rotation ticks, each row followed by its count of ticks
The counts run from 0 to 520.
[123 136 114  77 109 118 147 136 159 137 134 121  89 127 100 116 100 126
  97 155 117 153 154  81  86]	98
[128 155 134 132 124 124 106 196  95 171 132 117  74 158 151 112 134 122
 177 168 113 167 137 106 142]	364
[ 88 158 121  80 111 103 143 126 106 114 158 101 114 119 121 152 175 156
  90 126  79  98 113 123 104]	107
[125 160 105 177  90 172 135 140 172 117  99 101 137 104  85 137 118 121
 128 141 156  99 125  84 120]	92
[151 151 153 114  73  92 125 126 128 128  94 147 110 136  60 131 128 143
 139  96 177  94 143 123 117]	247
[ 62 120 145 119 134  86 101 107  87  85 151 167  93 124 142 130 159 141
 142 111 120 153 157 132 109]	500
[141 148 150 148 110 123 116 111 152 142 129 136 158 157  82 169 147 135
 108 101 201 127 166 157 173]	206
[132 162  94 144 123 129 141 131 129 152 158 138 153  87 143  80  96 112
 153 112 104  84  75 126 147]	280
[ 96 138 107  97 143 107 145  89 115 132 173 125 180 112 160 113 151 114
 103  76  98 124 118 130 121]	292
[181  73 152 127 114 121 169 125 139 146  89 143 151 127  95 115 110 115
 103 118 147  94  81 138 127]	411
[119 149 104  91 118 102 120 134 123 150 158 168 114 110 144  70  86 110
 160 120 102 165 140  97  91]	138
[123 170  82 148 108 195 117 145 175 121 104 101 180 126 140 119 101 108
 145 126 138 116 112  94 118]	444
[165 129 148 106  86  99 143 114 127 148 119 157 151 119 111 126 124 129
 119  86 132  71  83 169 119]	268
[141 127 158 122 104  88 149 157  82 167 113 107 133 144 130 114 192 129
 137  95 127  99 100 141 139]	394
[114  62 151 191 136 147 128 133 125 105 130 134 137  95 125 144 141 119
 116 171 134 106  96 147 162]	49
[121  87 104 154 128 163 157 130 152  74  98 118 166  92 117 125 114 108
 131 126 152 101  99  94 105]	421
[ 72 141 156 108 136  82 106 127  67 124 162 147 105 127 153 145 189 141
 139 108 102 131 145 157 133]	499
[ 85  75 124 122 136 112 169 101 118 101 153 119 155  85 115 129 165 117
  86 127  96 108 105 121 114]	418
[167 103 167 105  98  95 132 117 140 134 106 148  75  98  79 147 107 152
 102 150 136 101 107 147 119]	245
[161 103 149  87 106 136 148 135 162 134 114 128  94 139  91 174 106 164
  78 152 126 144 115 129  95]	100
[159  94 159 101 109 102 158 157 136 131 112 124  68 129  96 118 110 134
 122 170 119 151 133  97  88]	243
[140 134 169 124 120 100 107 133 117 144 137 175 148 141 130 134 145 134
 154  78 163 101 125 179 164]	21
[ 98  98 153 178 116 109 112 128 107  65 120 144  94  91  80 140 140 130
 159 151 152  96 139 130 129]	379
[110 121  91 101 133 139 147 108 169 130 154 152 120 123 113 116  74 129
  96 153 114 189 149  84  82]	449
[157 147 162 119 103 106  77 110 144 124 127 195 118 149 107 140  97 156
 156 101 169 123 147 168 138]	494
[135 185 122 145 125 163  92 172 131 174 160 107 112 139 166 147 121 120
 143 152 124 147 112 144 160]	342
[ 69 135 112 124 121 141 116  91 137  58 156 118 126 108 132 164 132 156
 112 128 112 146 147  94 103]	460
[155 112 168 132  98  93 132 129 138 136  86 165 136 136  75 108 132 108
 139  95 181 110 149 130 132]	391
[136  54 165 119 156 107 144 160 111 163 134 154 101 137 151  86 123  94
 142 153 119 176 121 123 125]	36
[112 145  83 159 114 173 112 112 155 101 124 133 190 102 137 109  91 105
 161 103 152 113 103 120 130]	299
[127  81 138 117 148 136 145 134 155 146 137 130  99 149 119 131 115 114
 110 168 148 197 165 100 121]	202
[120 133 137 140 113 117 145 127 123 165 123 109 191 154  97 111 167 101
 112  83 179 115 157 118 150]	63
[162 126 156 100  78 128 138 107 162 138 130 137 103 128  78 172 114 166
  80 139 135 114 106 143 116]	101
[117 124 104  99 145 158 122 158 154 171 150 129 121 160 175 123 109 131
 113 154 104 195 131 115 130]	324
[130 143 128  94 127 126 114 111 159 139 186 162  80 123 128 152  77 157
  84 170  98 161 136 124 118]	470
[131 189  99  97  91 137 121 175 130 159 124 111  95 138 139 102 104 133
 161 138  91 130 123  90  85]	116
[ 96 144 128 127 133 113 133 131 111 166 165 109 179 153 142 141 185 116
 112 101 140 138 136 146 174]	188
[144 159 139 168 115 119 116 181 101 156 135 123 105  97 127  99 130 115
 174 146 122  87 101 138 166]	383
[151  80 129 104 126 110 140  89 150 124 154 186 150  97 111 113  75 118
 105 113 128 125  98 155 108]	286
[ 75 120 100 110 139 110 148  93 111 102 162 144 172 115 159 108 164 105
 116  92 105 135 146  97 108]	293
[120 138 120 177 125 145  94 109 143  90 144 174 152  71 142 110  97 121
 175 118 134 100 105 144 153]	154
[ 75 108 130 142 154  81 141 126  91 139 171 117 167 117 124 114 177 103
 120 111 133 134 153 132 151]	45
[137 173 113 156  98 174  72 160 125 111 105 130 106 136 168 144 110 139
 190 129 132 130 118 126 146]	485
[113 154 140 185 122 131  79 132 109  97 149 167 122 102 129 125 104 128
 184 117 147  91 112 158 171]	505
[144  62 165 145 139 102 132 114 146 137 141 188 131 127  91 119 111 114
 122 111 179 130 136 156 158]	39
[124 196  92 108 111 150 111 153 134 150 158 113 111 154 155 128 114 122
 147 133 101 168 139  90 109]	467
[128 143 111 174 148 161  93 141 139 164 160 139 171 114 159 125 112 107
 166 131 131 119  94 151 188]	176
[ 96 170 105 120 141 118 113 152 142 184 193 136  94 130 129 127 116 128
 143 174 119 174 165 116 154]	344
[105 107 123 115 140 129 127 139  98 140 124 121 180 163 186 100 188 110
 142  81 117 172 136 127 128]	168
[148 114 154 147 113 135 110 120 168 154 141 155 125 157  86 175 136 147
  83 128 163 128 141 168 172]	205
[108 135 117 191 132 187 105 130 159 115 128 127 151 123 107 145 125 113
 132 141 185 125 137 126 171]	195
[113 208  71 125  97 164  95 150 146 135 150 114 134 135 149 116  90 126
 152 122 124 140 150  83 126]	466
[100 157 121 167 102 151  75 113 146  49 129 173 110 113 128 162 107 145
 161 131 149 124 141 129 120]	483
[119 153 122 179 104 185  85 148 159 103 118 123 136 144 140 150 129 123
 169 130 163 149 144 123 144]	340
[103 178 112  98  85  93 124 120 107 124 137 137 141 145 131 112 158 137
 155  64 113 100 140 115 105]	126
[122  83 108  92 141 138 144 116 171 131 156 172 144 129 142 108  94 110
 105 138 128 194 154  96 104]	305
[157  96 170 128  99 116 112 137 132 121  98 162  82 154  91 135 117 133
 151 142 181 159 157 124 118]	369
[130 126 126 111 111  97 144 161 120 151 125 131  64 124  89  93 104 118
 130 164 113 155 153  81  79]	242
[152  89 143  88  92 102 152 119 139 109 105 176 101 117  88  95  83 124
 135 129 128 133 128 109  66]	265
[129  92 144 198 117 163 107 161 111  99 104 142 143 118 149 114 114 102
 186 141 155 121  96 135 145]	30
[ 81  76 150 169 159 105 108 111 109  87 157 149 115  84 137 130 142 119
 132 140 114 135 126 144 148]	27
[165  60 164 122 128 149 123 122 139 129 106 186 142 158 150 137  97 118
 133 104 143 149 103 171 125]	163
[173  79 158 106  90 117 155 122 134 107  84 161 122 139 124 115  99 118
 131 118 139 111  99 120  80]	266
[132  70 156 124 140  97 118 123 124 127 129 187  96 122 110 107  88 118
 147 135 154 172 156 124 118]	512
[126 115 164 117 133  81 119 124 131 141 164 160  67 123  86 117 103 141
 120 174 132 155 176 138 131]	367
[137 129 123 142 141 137 145 182 123 218 138  97 138 136 143 100 135  87
 130 158 119 131 112 113 167]	54
[155 186 103 134  92 181 129 184 156 168 103  85 122 121 122 132 116 119
 137 145 122 101  92 102 124]	94
[ 91 102 145 122 129  65 157 120  74 140 162 126 130 101 106  93 180 111
 120 109 109 102 141 123 118]	396
[161 102 163  82 118 111 131 109 140 116 138 189 103 101 148 123  93 142
 120 128  94 143  94 159 112]	141
[110 166 127 119 113  88 138 161 112 160 156 139  76 104  80  95 122 131
 131 154 106 132 151  95 108]	241
[151 117 144 106  98 118 105 107 134 110 111 172 160 145 136 105 114 122
 158  57 153 121 149 145 103]	144
[117 159 123 177 117 127  76 129 123 112 141 164 120  89 129 132  94 133
 196 127 141 102 127 153 164]	10
[125  81 127 115 131  97 175 138 144 142 145 163 122  90  82  93 109  96
 114 149 139 130 155 103 102]	408
[ 67 109 139 130 136 119  97 124 102  63 132 152  91 131 165 129 144 144
 169 128 105 157 157 107 101]	6
[129 170 123  89  73 118 137 150 129 147  98  80 135 165 125 147 183 164
 117  87 113 106 118 114 103]	105
[111 151 142 129 117  82 102 126  87 142 138 169 152 141 135 115 179 114
 171  58 157 120 153 154 156]	22
[130 168 110 163 128 149 136 142 160 172 132  99 149  99  79 126 122 106
 124 147 148 100 118 117 172]	73
[162 134 136 122 111  92 150 124 127 158 127 135 190 126  85 113 139 104
 113  68 170  85 111 144 139]	413
[136 111 123 129 130  95 159 164 113 180 158 120 121  84 126  86 110  94
 124 162  90 126  86 123 126]	406
